Which row each row swaps with, under one turn or mirror:
The rows were stretched afterwards, more along some directions than others.
Suv: [ 0.12 -2.46  1.18  0.15 -1.51  2.58 -0.97 -1.04 -0.33 -0.94 -0.09 -0.54
  0.59 -0.03 -1.06 -1.22  0.45  0.23  0.30  0.82  0.51 -1.65 -0.85  0.90
  1.09  0.75]
Pud: [ 0.55 -2.20  0.80  1.07 -1.23  1.94 -0.15 -1.08 -0.33 -0.46 -0.68 -0.05
  0.48 -0.02  0.13 -0.76 -0.01  0.46  0.36  0.63  0.47 -1.77 -0.22  1.37
  1.04  0.85]
lasin: [ 1.45  0.22 -0.23 -0.31  1.43  0.16  0.64  0.70 -0.17 -0.69 -1.02 -1.49
  0.41 -2.46 -3.43 -1.89 -1.58 -1.01  0.55 -0.94  0.15 -2.27 -1.72 -0.59
 -0.64  2.01]
dip: [ 0.91  0.69 -0.21 -0.27  1.32 -0.05  0.57  0.68 -0.37 -0.48 -0.62 -1.62
  0.64 -2.25 -2.84 -1.54 -1.93 -1.00  0.49 -1.02  0.38 -2.38 -1.52 -0.74
 -0.67  1.84]
fuli: [ 0.29 -0.78  0.44 -2.09 -0.94  0.05 -1.60  0.23 -0.92  0.40 -0.06 -0.40
  1.18 -0.51 -0.48 -2.01  0.12 -2.08 -1.02  0.19  0.42 -0.62  0.04  0.10
  0.10 -0.08]
mopiz: [ 2.19 -2.76 -1.05 -0.45  0.17  1.40 -0.55 -1.60  0.44 -0.44 -1.41  0.54
  1.49 -1.15 -1.71 -2.54 -0.47 -0.94  0.24  0.70  0.04 -0.93 -0.15  0.55
  2.22  0.61]
zize: [ 1.18  0.21 -0.30 -0.49  1.35  0.22  0.38  0.47 -0.22 -0.90 -0.76 -1.45
  0.47 -2.39 -2.73 -1.75 -1.29 -1.40  0.62 -1.13  0.52 -2.22 -1.52 -1.20
 -0.75  2.00]
Fulu: [ 0.57 -2.20  1.38  0.70 -1.00  2.13 -0.78 -1.06  0.05 -0.51  0.13 -0.16
  0.84 -0.60 -1.43 -1.32  0.19  0.01  0.02  0.97  0.39 -2.45 -1.19  1.42
  1.47  0.46]
pof: [ 0.59 -2.00  0.04 -2.07 -1.94  1.09 -1.93 -0.71 -0.83 -0.84  1.58  0.24
  1.82 -0.60 -0.73 -2.15  0.77 -0.59 -0.32  0.82  0.94 -0.26 -0.16 -0.24
  0.62  0.85]
dib: [ 0.83 -1.05 -1.71 -1.36  0.95 -0.78 -0.76  0.89 -1.23 -0.67  0.22 -0.16
 -0.35 -1.02 -1.17 -1.10 -0.53 -0.13  0.95 -0.38  1.07 -0.45 -0.73 -1.62
  0.45 -0.10]
ruz: [ 0.93 -0.45 -1.79 -1.34  0.93 -0.83 -0.38  0.63 -0.90 -0.41  0.52 -0.15
 -0.35 -1.96 -1.11 -1.16 -1.00 -0.14  1.32 -1.12  1.21 -0.60 -1.25 -2.28
  0.30  0.28]
kupub: [ 1.03  0.49 -0.37 -0.29  1.56 -0.23  0.61  0.91 -0.31 -0.49 -0.73 -1.42
  0.20 -2.69 -2.75 -1.42 -1.70 -1.01  0.56 -1.30  0.78 -2.19 -1.92 -1.13
 -0.77  1.64]
zozus: [ 3.10 -0.78 -0.13  0.01  1.47 -1.01  0.22  0.64 -0.98 -1.26  0.35  0.26
  1.08 -1.83 -2.17 -0.63 -0.91 -0.38 -0.13  0.97  1.85 -0.15 -2.13  1.26
 -0.50  1.26]
Zube: [ 1.25 -2.09  0.12 -1.91 -1.82  0.33 -1.62 -0.16 -1.71 -0.36  1.16  0.08
  1.68 -0.02 -0.38 -2.02  0.69 -0.67 -0.81  0.66  1.37  0.47 -0.16  0.04
  0.26  1.17]
vugiv: [ 1.01 -2.53 -0.01 -2.22 -1.80  0.99 -1.95 -0.26 -1.49 -0.99  1.75  0.66
  1.40 -0.60 -0.44 -2.19  0.96 -0.17 -0.51  0.48  1.50 -0.09 -0.62 -1.03
  0.33  1.33]
zadop: [ 2.30 -3.97 -0.76 -0.05 -0.18  1.48 -0.79 -0.88 -0.09 -0.56 -0.53  1.37
  0.37 -1.07 -1.31 -1.96  0.18 -0.40  0.22  0.42  0.56 -0.82 -1.10 -0.28
  2.00  0.29]
lizu: [ 1.13 -1.03 -1.49 -1.35  0.40 -0.54 -0.80  0.64 -0.95 -0.64  0.57 -0.03
 -0.38 -1.47 -1.17 -1.19 -0.50 -0.06  0.89 -0.69  0.96 -0.63 -0.98 -1.91
  0.64  0.33]
Nud: [ 2.83 -1.35 -0.57 -0.42  1.71 -0.87  0.21  0.74 -1.23 -1.76 -0.13 -0.58
  1.14 -1.16 -2.92 -1.12 -0.87 -0.10  0.21  1.23  1.52 -0.19 -2.19  1.47
 -0.32  1.10]
Sosu: [ 1.98 -3.36 -0.43 -0.59  0.01  1.73 -0.83 -1.02  0.47 -0.74 -0.45  1.05
  1.12 -0.91 -1.64 -2.47  0.68 -0.63  0.42  1.23  0.07 -1.02 -0.70  0.79
  2.02 -0.37]
nogo: [ 0.89 -2.54  0.73  1.20 -0.65  1.70  0.23 -0.22 -0.40 -0.41 -1.44 -0.43
 -0.14 -0.39 -1.46 -1.17  0.05  0.26  0.01  0.50  0.50 -1.80 -0.85  2.04
  1.02  1.07]
Disab: [ 0.74  0.72  0.05 -0.42  1.51  0.07  0.21  0.28  0.18 -0.69 -0.48 -1.74
  0.94 -2.49 -2.96 -2.10 -1.64 -1.36  0.29 -1.12  0.10 -2.52 -1.76 -0.85
 -0.59  1.57]
Buna: [ 2.20 -2.63 -0.66 -0.70  0.16  1.11 -0.45 -0.52  0.25 -1.09 -0.40  0.91
  0.51 -0.44 -1.25 -2.56  0.35 -0.52  0.15  1.38 -0.40 -0.26 -1.07  1.15
  1.71 -0.03]
zaven: [ 1.30 -0.89 -2.02 -1.24  1.08 -1.25 -0.27  0.49 -0.81 -0.95  0.16 -0.12
 -0.44 -1.32 -0.73 -0.89 -0.74 -0.14  1.61 -0.74  1.07 -0.47 -0.99 -2.12
  0.34 -0.26]
zanim: [ 2.32 -2.09 -0.84 -0.36 -0.58  1.02 -0.25 -0.88  0.26 -0.42 -1.11  1.01
  0.09 -0.96 -1.01 -2.33 -0.03 -0.64  0.44  0.45  0.10 -0.30 -0.78  0.31
  1.66  0.31]
Maf: [ 1.44 -2.41 -1.37  0.26  0.69  0.30 -0.47 -0.51 -0.78 -0.01 -0.63 -1.30
  1.06 -1.01 -1.22 -0.08 -1.86 -0.27  1.41  0.90  2.45 -0.50 -0.42  0.38
  1.77  0.55]
siko: [ 0.13 -1.49  0.69  1.09 -1.53  2.04  0.32 -1.12  0.00 -0.35 -0.76 -0.48
  0.23 -0.33 -0.99 -1.23 -0.07  0.35  0.72  0.41  0.14 -2.12 -0.36  1.34
  0.81  0.72]
Ges: [ 2.48 -3.37 -0.74 -0.59 -0.55  2.30 -0.83 -1.29 -0.18 -0.20 -0.49  1.16
  0.78 -1.44 -1.42 -2.75  0.45 -0.59  0.10  0.42  0.33 -0.28 -0.62  0.26
  2.21  1.63]
venav: [ 1.17 -1.96  0.42 -2.12 -1.83  0.67 -1.58 -0.63 -0.67 -0.67  1.41  0.63
  1.78 -1.54 -0.92 -2.23  1.04 -1.22 -0.46  0.28  0.95 -0.43 -0.62 -0.63
  0.18  0.76]
fimez: [ 1.35 -2.48  0.32 -1.58 -1.80  0.66 -1.83 -0.83 -1.31 -0.79  1.51  0.17
  2.03 -0.48 -0.33 -1.69  1.00 -0.41 -0.47  0.81  1.17  0.44 -0.36 -0.72
  0.31  0.96]
zabeg: [ 0.88  0.89 -0.08 -0.46  1.43 -0.24  0.32  0.45 -0.07 -0.63 -0.43 -1.79
  0.84 -2.29 -2.83 -1.66 -1.65 -1.34  0.57 -1.11  0.25 -2.43 -1.81 -1.08
 -0.50  1.25]
Vodu: [ 1.05 -1.16 -1.71 -1.62  1.06 -0.86 -0.75  0.80 -1.06 -0.79  0.48 -0.11
 -0.39 -1.55 -1.42 -1.21 -0.74 -0.19  1.12 -0.69  1.12 -0.50 -1.11 -2.04
  0.37  0.04]
noken: [ 0.99  0.36 -0.34 -0.57  1.35  0.11  0.42  0.34 -0.09 -0.57 -1.21 -1.65
  0.57 -2.43 -2.73 -1.54 -1.46 -1.30  0.91 -1.30  0.20 -2.34 -1.51 -1.32
 -0.72  1.28]
bosob: [ 1.07 -2.48 -0.11 -1.03 -0.35  0.60 -0.77  0.40 -0.35  0.08 -0.29 -0.15
 -0.13 -1.09 -1.12 -2.96 -0.24 -1.44 -0.61  0.76  0.19 -1.24 -0.90  0.86
  0.51  1.21]
Lumar: [ 2.20 -0.02 -0.37 -0.72  1.71 -0.78 -0.45  0.26 -1.45 -0.12 -0.18 -0.63
  0.87 -1.17 -1.91 -0.77 -1.81 -0.74  0.20  0.73  1.35  0.09 -1.54  0.89
 -0.05  0.82]
Melum: [-0.04 -1.23  0.29 -2.04 -1.32  0.31 -2.04 -0.06 -1.13  0.45  0.31 -0.58
  1.38  0.09 -0.08 -1.62  0.10 -1.36 -0.53  0.10  0.77 -0.50  0.17 -0.41
  0.32 -0.25]
ros: [ 1.29 -0.55 -1.72 -1.28  1.06 -0.76 -0.66  0.70 -1.02 -0.64  0.46  0.00
 -0.46 -1.53 -1.06 -1.08 -0.66 -0.23  1.11 -0.71  0.96 -0.55 -1.13 -2.09
  0.38  0.21]
Zerup: [ 2.50 -3.67 -0.80 -0.96  0.19  2.08 -0.90 -1.37  0.29 -1.05 -1.24  0.82
  1.11 -1.48 -1.73 -2.60  0.92 -1.53  0.51  0.75 -0.19 -0.43 -0.39  0.69
  1.69  0.56]
ror: [ 0.95 -1.53  1.00  0.27 -1.47  2.23 -0.50 -0.75 -0.10 -0.58 -0.94 -0.40
  0.02 -0.93 -1.90 -2.14  0.37 -0.75 -0.06  0.34  0.23 -1.65 -1.03  1.22
  0.84  1.56]
mogu: [ 0.73 -1.99  0.30  0.90 -1.06  2.37 -0.01 -0.77 -0.43 -0.64 -0.46 -0.46
  0.56 -0.49 -1.86 -1.70 -0.07  0.35  0.81  0.54  0.42 -2.03 -0.90  1.32
  1.11  1.52]
Dez: [ 3.28 -1.42 -0.16 -0.02  1.76 -0.81  0.00  0.61 -1.25 -1.63 -0.08 -0.54
  1.52 -1.13 -2.78 -1.11 -0.44 -0.53 -0.43  1.62  1.23  0.45 -1.87  1.76
 -0.60  1.54]
pofir: [ 0.84  0.39 -0.08 -0.34  1.20  0.25  0.46  0.54 -0.29 -0.52 -0.79 -1.56
  0.45 -2.21 -3.01 -2.00 -1.61 -0.89  0.42 -1.05  0.46 -2.28 -1.46 -0.80
 -0.58  2.10]
vitu: [ 0.95 -2.14  0.33 -0.58 -0.12  0.33 -0.50  0.46 -0.40  0.04  0.13 -0.17
 -0.19 -1.13 -0.95 -2.68 -0.52 -1.45 -0.88  0.58  0.09 -1.46 -1.25  0.63
  0.43  1.06]
Tese: [ 2.65 -2.93 -0.65 -0.27  0.12  1.49 -0.66 -1.11  0.48 -0.54 -0.61  1.26
  0.55 -1.78 -1.83 -2.30  0.27 -1.53 -0.22  0.50  0.11 -0.68 -1.00  0.16
  1.87  0.52]
todor: [ 1.54 -2.42 -0.53 -0.05  0.16  1.40 -0.40 -1.21  0.31 -0.55 -0.54  0.78
  1.13 -0.80 -1.30 -2.66 -0.17 -0.50  0.44  0.26  0.17 -0.79 -0.68  0.37
  1.95  0.37]
Ver: [ 1.13  0.41 -0.11 -0.29  1.50  0.02  0.39  0.21 -0.29 -0.38 -0.81 -1.56
  0.79 -2.35 -3.03 -1.62 -1.93 -1.17  0.42 -0.93  0.25 -2.21 -1.78 -0.91
 -0.37  1.74]
Ladid: [ 1.09 -2.24 -1.37  0.17  0.79  0.38 -0.29 -0.52 -0.93 -0.15 -0.44 -1.45
  1.06 -0.84 -1.29 -0.15 -1.76 -0.11  1.74  0.75  2.25 -0.31 -0.30  0.21
  1.59  0.24]
Rap: [ 3.35 -1.38 -0.21 -0.36  1.43 -0.86 -0.25  0.92 -1.93 -1.04  0.11 -0.27
  1.09 -0.81 -2.50 -1.12 -0.89 -0.43 -0.73  1.28  1.92  0.67 -1.88  1.77
 -0.47  1.98]
pogez: [ 0.48 -2.46  0.57  0.48 -0.53  2.11 -0.77 -0.55 -0.68 -0.90 -1.13 -0.49
  0.21 -0.31 -1.98 -1.57  0.27  0.01 -0.11  0.84  0.68 -1.92 -0.36  1.83
  0.90  1.57]
rilu: [ 1.95 -3.03 -0.68 -0.56 -0.09  1.79 -0.63 -1.85  0.46 -0.28 -1.16  0.48
  1.50 -1.04 -1.63 -2.70  0.16 -1.37  0.13  1.02 -0.54 -0.92 -0.38  0.70
  2.09 -0.11]
bafon: [ 0.36 -2.52  0.64  1.20 -0.72  2.23 -0.59 -1.03 -0.87 -0.42 -0.64 -0.34
  0.49  0.13 -0.95 -0.64  0.04  0.44  0.07  1.15  1.00 -1.64 -0.31  1.51
  1.20  0.77]
bonob: [ 0.14 -1.96  1.02  1.16 -0.32  1.75 -0.36 -0.59 -0.34 -0.84 -0.51 -0.37
  0.36 -0.25 -1.43 -1.34  0.00  0.18  0.13  0.23  0.77 -1.96 -0.98  1.40
  0.98  0.87]
fek: [ 1.62 -2.69 -0.90 -0.27  0.43  1.53 -0.63 -1.04  0.45 -0.72 -0.49  0.66
  1.10 -1.16 -1.13 -2.45  0.12 -0.63  0.71  0.51  0.13 -0.98 -0.70  0.27
  2.06 -0.24]
visu: [ 2.55 -1.25 -0.05 -0.13  1.54 -0.74 -0.09  0.60 -0.76 -1.53 -0.01 -0.30
  1.10 -1.16 -2.56 -0.99 -1.14 -0.34 -0.40  1.34  1.30 -0.40 -2.04  1.69
 -0.34  1.02]
dek: [-0.04 -2.15  0.99  0.89 -0.50  2.44 -0.53 -1.10 -0.08 -0.81 -0.45 -0.59
  0.66 -0.72 -1.14 -1.32 -0.02  0.38  0.75  0.22  0.63 -2.43 -1.00  0.77
  0.95  0.66]
mobos: [ 1.00 -0.81 -1.59 -1.37  1.20 -0.92 -0.62  0.87 -1.08 -0.91  0.52 -0.09
 -0.44 -1.33 -1.16 -1.16 -0.57  0.09  1.27 -0.70  1.22 -0.55 -1.18 -2.17
  0.11 -0.17]
Donut: [ 1.19 -0.74 -1.64 -1.17  1.28 -1.24 -0.46  0.86 -0.83 -0.68  0.18 -0.33
 -0.41 -1.47 -1.52 -1.23 -0.91 -0.33  0.81 -0.59  1.11 -0.50 -1.15 -1.43
  0.63  0.02]
mig: [ 0.61 -0.63 -1.64 -1.02  1.30 -0.88 -0.67  0.70 -0.88 -0.86  0.47 -0.47
 -0.04 -1.17 -1.05 -0.88 -0.89  0.25  1.32 -0.65  1.42 -0.57 -0.85 -1.71
  0.32 -0.26]
Mon: [ 2.54  0.13 -0.47 -0.64  2.14 -0.89 -0.54  0.80 -1.37 -0.27 -0.18 -0.65
  0.95 -0.92 -2.23 -1.08 -1.72 -0.98 -0.24  0.87  1.16  0.07 -1.73  1.34
 -0.23  1.10]

vugiv pairs with Nud
siko pairs with Tese
Maf pairs with bosob

